In the data rows, zero lies at 4.5, halfway between 4 and 5.
Every row has a hidden score. How much higher is the second row's score than the first row's in each pair? 20 means about the same, 40 much higher and 0 much lower. The score is a weighted sum of the row's numbers plus the product of two more (or one squared), each taken from its middle value.
[5 3 5 2 6 6 8 3 4 5 4 6 4 5 5 5]
[3 4 5 3 5 3 5 5 5 3 3 5 5 7 5 5] 19
[3 4 7 5 7 3 5 3 2 4 4 4 6 5 5 4]
[6 6 4 7 7 0 3 6 4 7 3 1 5 7 4 7] 23
[8 3 2 4 4 4 3 2 6 3 5 4 2 3 6 3]
[4 0 7 3 2 5 4 4 6 5 5 5 5 5 6 6] 14
[8 5 0 5 3 6 2 2 6 4 4 4 2 5 5 3]
[4 5 6 2 3 2 9 4 2 3 4 3 5 5 6 3] 39
[3 3 6 5 5 4 4 6 5 5 6 3 5 5 4 9]
[5 5 4 4 3 5 6 6 4 5 6 5 4 3 5 2] 25
[6 6 6 5 3 5 2 5 4 3 3 5 4 3 6 3]
[3 5 5 2 5 4 9 5 2 4 2 5 9 4 5 4] 28
[6 6 3 2 0 3 6 6 4 3 3 4 6 5 5 4]
[5 5 3 5 5 5 3 0 4 5 3 5 5 1 5 2] 9
[4 4 3 6 7 6 1 1 5 6 4 5 3 2 4 5]
[4 3 3 3 6 6 4 3 3 4 3 4 4 3 7 2] 34
[3 6 4 5 4 5 3 6 3 6 5 4 5 5 5 4]
[7 5 0 1 4 2 7 6 3 2 6 4 6 5 5 2] 31
[6 4 5 3 3 4 4 5 4 6 3 5 4 6 4 5]
[3 4 5 3 3 3 9 6 1 2 5 8 9 4 5 2] 24
[4 4 6 5 5 5 1 4 7 5 4 3 4 7 5 2]
[3 4 4 7 8 6 4 3 5 4 6 5 4 2 5 5] 21
[8 5 2 2 8 5 3 0 3 6 1 4 7 1 7 3]
[5 5 6 5 7 2 4 5 5 4 5 2 4 5 6 8] 17
[7 7 5 5 7 8 2 2 4 8 3 1 4 4 6 4]
[4 4 9 5 5 4 3 7 6 5 2 4 3 7 3 7] 19
[7 7 6 6 5 6 4 4 3 8 4 3 3 6 3 6]
[3 4 3 8 6 4 3 2 5 1 5 5 4 3 5 8] 26
[7 6 3 7 5 7 3 2 6 4 3 5 4 4 5 4]
[6 4 4 3 3 4 2 3 5 5 5 4 5 3 4 3] 27
[7 4 4 6 5 7 5 3 4 4 5 7 5 4 4 4]
[6 6 5 5 6 4 3 5 6 6 2 5 4 5 2 6] 28
[4 3 7 3 3 5 4 5 6 3 3 5 3 7 5 5]
[0 5 6 7 2 7 2 5 4 7 3 4 3 3 5 3] 20
[4 5 4 4 3 3 5 7 2 4 3 4 7 3 4 3]
[3 5 5 6 3 5 5 6 3 5 7 1 4 4 3 7] 11
[3 2 3 6 4 3 3 4 2 4 8 5 5 0 5 4]
[7 5 2 6 4 6 3 2 5 5 4 5 1 3 4 3] 2
[6 5 5 6 8 7 3 3 3 6 4 5 3 3 5 2]
[3 7 4 4 5 2 7 7 4 3 4 4 8 4 6 3] 33
[6 5 3 3 3 3 4 6 5 3 5 4 4 5 3 4]
[6 6 3 6 5 2 2 5 7 5 3 5 4 2 3 4] 17
[5 5 4 4 3 6 7 4 5 5 6 4 3 5 7 4]
[5 5 4 2 2 4 5 2 7 6 2 3 4 6 5 6] 23
[6 5 5 3 3 7 5 6 5 6 4 2 4 8 3 6]
[3 4 4 5 7 4 6 0 4 6 5 3 4 5 4 7] 14
[7 5 4 5 6 7 6 3 2 6 3 6 5 3 8 2]
[7 3 6 4 7 6 6 2 2 5 6 5 2 5 6 3] 17
[0 5 6 5 6 4 2 7 7 3 4 5 3 5 5 6]
[4 4 4 6 5 5 5 3 4 7 6 4 7 4 5 7] 5
[1 3 6 3 5 5 5 4 2 5 6 4 7 3 7 2]
[5 2 5 4 6 2 3 4 5 5 4 4 4 5 4 7] 18
[5 3 6 3 6 5 6 2 4 5 5 6 4 4 8 2]
[3 3 3 5 7 3 5 2 2 5 4 7 4 1 3 5] 21
[4 4 4 2 6 4 4 3 6 3 6 4 2 5 3 3]
[3 4 2 3 3 4 4 7 9 4 6 2 3 8 5 5] 21
[1 4 5 4 3 7 7 3 3 6 4 7 7 4 5 4]
[2 6 6 6 6 3 5 6 2 2 4 4 5 4 3 5] 31
[6 8 3 5 5 2 7 5 2 2 4 6 7 5 2 5]
[6 6 4 8 5 6 4 3 4 4 3 3 2 5 4 7] 16
[4 5 4 4 5 7 6 4 2 4 9 6 3 5 8 3]
[3 5 5 3 3 2 6 8 4 4 4 3 8 5 7 4] 28
[7 6 0 8 6 4 1 3 4 4 6 4 4 2 1 7]
[2 5 3 6 7 4 4 4 3 7 3 5 5 3 5 6] 29
[3 2 4 0 4 4 4 3 6 6 3 5 6 6 7 5]
[4 4 5 6 6 4 3 3 7 6 3 6 1 5 6 6] 18
[4 3 4 4 5 3 3 5 7 3 6 5 4 5 6 4]
[7 4 2 2 4 4 6 3 5 5 5 4 3 7 4 7] 16
[8 4 1 6 7 2 3 5 3 6 6 3 3 5 3 7]
[6 3 4 4 5 2 3 3 5 4 4 5 6 4 5 3] 21
[6 6 2 5 3 3 7 5 2 3 4 5 6 5 3 4]
[3 2 3 3 4 3 4 5 7 6 5 4 4 5 4 5] 15
[5 7 6 6 2 7 6 6 5 6 3 2 4 7 3 7]
[2 1 6 3 2 5 6 6 5 6 5 8 4 3 5 3] 18
[3 3 5 5 5 4 2 5 4 4 4 3 6 4 4 5]
[4 4 6 3 4 4 4 5 5 4 6 4 4 5 4 5] 18
[5 4 3 6 6 1 3 5 5 4 5 2 5 2 4 6]
[3 5 6 2 4 3 6 7 5 4 2 5 7 7 4 5] 19
[3 4 6 4 8 6 8 1 1 6 5 5 3 4 7 4]
[9 5 0 5 3 2 1 4 2 5 5 3 6 1 3 4] 22
[7 3 3 5 8 3 2 4 5 6 5 2 6 5 4 9]
[3 5 6 6 1 3 5 6 3 2 5 6 5 5 3 3] 28
[5 5 3 7 3 5 2 5 4 5 8 2 4 5 3 3]
[5 4 2 4 4 5 4 4 7 7 3 5 3 5 6 3] 26
[2 7 6 5 4 5 4 4 4 5 3 4 5 2 8 3]
[5 3 6 3 3 6 5 7 3 6 6 3 4 6 4 5] 13
[5 2 4 2 4 4 3 2 5 2 4 7 6 3 7 1]
[4 5 3 3 3 5 6 5 7 4 5 5 3 4 5 4] 13
[6 4 5 5 6 8 5 1 6 6 4 6 2 5 7 5]
[3 4 5 4 6 6 7 4 0 6 7 8 7 4 6 3] 24
[5 4 4 3 4 4 3 5 4 5 5 7 4 4 4 3]
[0 4 7 3 1 5 6 7 5 4 5 6 6 6 4 7] 18
[2 1 3 5 3 6 5 1 4 4 3 9 4 2 6 3]
[6 6 3 6 6 4 6 3 2 6 5 2 6 3 5 5] 20
[4 5 3 5 4 5 5 6 5 5 7 4 5 3 5 4]
[1 5 7 7 6 6 3 5 5 5 4 6 4 8 4 5] 10
[4 3 6 4 9 2 4 2 7 1 4 5 5 3 3 8]
[7 4 2 5 3 7 6 3 3 5 8 4 5 1 4 3] 17
[4 3 6 3 3 3 2 6 7 4 3 4 5 6 4 5]
[5 3 2 5 6 3 5 4 4 4 6 3 7 2 5 4] 21
[6 2 7 1 5 6 3 3 4 4 4 5 3 4 7 4]
[4 4 7 5 6 5 4 3 3 7 3 6 5 2 6 3] 16
[6 7 4 2 0 5 9 9 2 3 6 5 8 7 4 3]
[6 4 5 4 3 5 2 3 3 5 3 4 4 4 5 5] 18
[8 5 2 3 3 6 6 4 3 6 7 6 2 4 4 2]
[6 4 4 1 4 1 4 6 3 3 2 6 8 6 5 2] 31
[4 6 5 4 6 4 5 8 2 4 9 5 5 5 3 7]
[6 5 2 6 6 4 5 4 4 6 7 5 5 4 1 5] 14
[4 5 5 4 5 4 3 3 4 4 5 5 3 3 7 5]
[3 3 5 3 5 4 3 5 9 4 4 7 3 4 3 8] 6
[5 5 7 6 4 4 1 3 6 6 2 5 4 5 3 2]
[6 5 6 6 6 7 4 3 5 5 5 4 1 5 6 4] 22
[7 3 3 6 8 4 3 0 5 4 6 6 2 3 6 5]
[5 5 6 4 2 3 6 6 4 5 6 5 5 3 4 5] 24
[4 3 5 2 5 2 4 4 5 4 2 9 6 3 4 5]
[4 5 6 4 6 4 4 4 5 2 5 4 4 6 5 4] 16
[6 7 5 4 6 3 3 3 6 4 5 4 6 2 6 3]
[3 5 7 6 3 6 4 6 3 6 5 3 4 5 6 5] 21
[8 4 5 2 3 4 3 5 8 5 5 3 4 5 5 4]
[3 6 6 7 4 5 3 5 4 5 4 4 8 2 4 7] 17
[4 5 6 5 4 1 7 8 1 4 3 4 8 5 6 4]
[6 3 4 5 3 5 5 4 4 5 4 6 3 5 7 3] 11
[4 3 4 2 4 2 5 9 6 4 4 4 7 7 3 4]
[4 4 4 3 5 4 6 5 3 4 5 5 5 4 6 2] 21
[5 7 3 5 2 3 6 6 3 4 6 3 5 6 0 4]
[2 5 6 4 4 6 3 3 4 5 5 4 6 3 8 2] 21
[4 3 5 8 2 7 5 4 5 4 5 4 3 6 4 5]
[4 3 0 7 2 6 4 4 5 5 5 5 8 5 4 6] 17
[4 2 5 5 4 6 3 2 4 4 5 5 2 3 7 2]
[4 6 5 7 6 4 3 3 0 6 3 5 6 3 4 7] 13
[4 3 5 3 4 6 3 4 3 6 2 3 3 5 7 6]
[3 4 6 3 5 4 5 8 8 6 5 5 6 6 5 4] 8
[5 5 2 6 7 3 3 4 4 4 5 4 8 2 5 3]
[4 4 4 7 6 4 0 3 7 5 1 4 3 4 2 7] 16
[4 6 3 5 6 5 4 4 5 6 3 2 3 4 6 5]
[5 5 7 4 3 4 6 4 4 5 2 2 4 9 3 9] 25
[4 4 7 4 7 5 6 5 3 4 4 3 4 5 5 5]
[4 4 4 5 5 6 4 4 6 4 4 6 2 5 8 3] 17
[8 5 4 5 4 8 4 5 5 3 2 5 3 4 4 3]
[5 5 5 2 6 5 5 1 5 5 4 5 4 4 7 2] 19
[4 5 4 6 3 4 3 6 3 5 5 3 5 4 2 6]
[3 2 4 6 6 6 5 4 2 3 4 6 6 5 4 7] 18
[6 3 3 7 5 5 3 4 3 6 5 5 3 2 4 4]
[5 4 7 4 3 3 3 6 3 5 2 4 6 4 4 2] 27
[3 3 6 2 6 4 5 4 5 5 4 5 5 4 7 3]
[7 2 3 5 6 5 3 2 3 5 5 5 4 5 6 5] 14
[2 3 6 2 4 4 5 3 5 5 8 5 3 8 6 5]
[5 7 3 7 3 4 5 3 4 5 4 6 6 4 0 6] 14
[1 4 6 5 4 4 5 6 6 2 2 5 6 7 5 5]
[4 3 6 3 2 3 2 6 9 4 3 5 3 8 3 7] 16
[1 3 7 4 4 7 5 3 7 6 4 5 5 5 6 6]
[4 6 3 8 7 6 4 3 4 4 9 3 4 3 2 7] 15
[6 3 5 6 6 7 3 4 5 5 3 4 2 6 6 4]
[5 4 5 3 5 5 3 3 2 7 2 8 5 1 7 3] 29
[7 6 4 3 4 0 6 9 3 4 4 3 6 8 2 6]
[6 7 2 5 5 6 1 2 5 4 3 5 2 3 7 3] 14
[4 3 4 4 3 6 3 6 4 4 5 2 4 6 4 4]
[3 5 6 6 5 5 4 3 8 5 4 5 3 5 1 7] 9
[2 3 8 3 6 4 7 5 4 4 5 8 5 5 5 7]
[6 5 5 3 1 4 7 6 1 2 3 7 8 5 3 2] 26
[5 5 5 3 3 4 4 5 5 6 3 6 8 5 4 5]
[6 6 5 5 6 4 5 4 5 5 5 4 2 4 3 7] 24
[3 4 7 3 6 2 5 4 8 4 4 3 2 5 7 6]
[4 3 7 2 4 5 4 5 6 5 3 6 5 4 4 6] 11
[5 6 4 8 4 5 4 3 5 2 6 3 4 3 3 7]
[5 4 4 4 3 5 4 5 4 4 3 5 3 4 4 3] 29
[6 4 4 8 5 6 3 5 5 6 5 8 2 2 3 3]
[3 5 6 7 2 4 8 8 2 4 3 6 7 5 4 3] 32
[5 3 8 4 1 5 6 7 3 5 3 6 7 5 2 5]
[5 6 4 6 4 6 7 4 7 7 5 5 3 5 5 3] 13
[3 5 5 4 3 6 5 7 8 7 4 5 1 6 4 7]
[1 5 7 3 3 6 4 7 5 6 2 4 5 5 5 4] 26
[5 5 3 5 3 6 4 2 5 3 4 6 1 4 7 3]
[5 3 5 1 4 5 7 2 1 6 5 5 6 2 8 0] 21
[2 4 5 7 6 6 6 3 3 4 7 4 3 5 6 4]
[7 5 5 3 3 6 5 4 4 4 8 3 4 4 9 2] 28
[7 7 5 4 4 3 7 6 3 3 4 2 8 7 2 7]
[4 3 5 4 5 7 5 2 2 4 6 4 3 3 7 2] 11
[1 3 7 4 3 8 7 6 3 5 5 5 4 6 5 6]
[1 4 6 4 2 6 6 5 4 8 4 8 4 5 3 7] 15
[6 4 6 3 2 2 3 4 5 3 3 6 6 8 6 3]
[2 4 9 5 6 4 3 7 3 7 4 3 6 6 5 6] 16
[5 7 4 5 1 5 6 6 3 3 6 3 6 6 1 7]
[3 5 7 4 7 3 6 5 2 2 3 5 9 7 6 7] 25
[7 6 4 3 2 4 4 8 5 5 3 6 5 4 3 2]
[6 6 6 4 2 3 5 6 4 3 5 3 6 4 3 4] 21
[8 5 2 5 5 3 4 3 4 3 7 3 3 3 4 7]
[4 3 6 5 5 6 4 4 4 4 5 7 0 5 7 3] 25
[7 1 4 4 5 4 5 2 4 4 3 5 5 4 4 5]
[3 6 3 8 8 6 0 3 6 2 5 4 4 3 0 7] 4
[6 5 4 2 2 4 4 4 3 5 5 5 5 3 5 2]
[6 4 4 6 5 4 5 4 4 4 4 4 4 2 4 6] 19
[5 5 5 1 2 3 8 7 3 3 4 2 6 6 4 5]
[6 5 6 5 4 5 6 7 3 5 6 3 5 8 4 4] 2
[2 5 7 3 6 7 6 4 5 6 3 4 4 6 5 8]
[6 5 5 5 6 4 6 6 4 5 4 2 5 5 2 6] 31
[5 3 5 3 5 3 4 6 6 1 5 3 5 7 5 4]
[5 4 3 4 3 3 5 5 7 0 5 3 2 4 2 5] 22
[5 3 3 4 3 6 4 3 4 4 6 6 4 4 6 2]
[8 4 1 3 3 5 5 4 5 4 6 5 3 8 7 3] 19
[5 3 2 2 3 3 8 5 5 3 6 3 5 5 3 4]
[7 5 2 6 2 6 2 8 5 3 7 2 3 6 1 7] 6
[0 4 7 6 6 6 5 4 1 6 8 3 4 6 8 4]
[4 2 8 2 3 5 4 7 6 4 5 5 2 6 4 6] 21
[6 6 5 6 6 4 4 5 4 5 5 4 4 4 5 4]
[3 5 3 4 3 7 6 3 5 6 6 4 2 5 8 5] 21
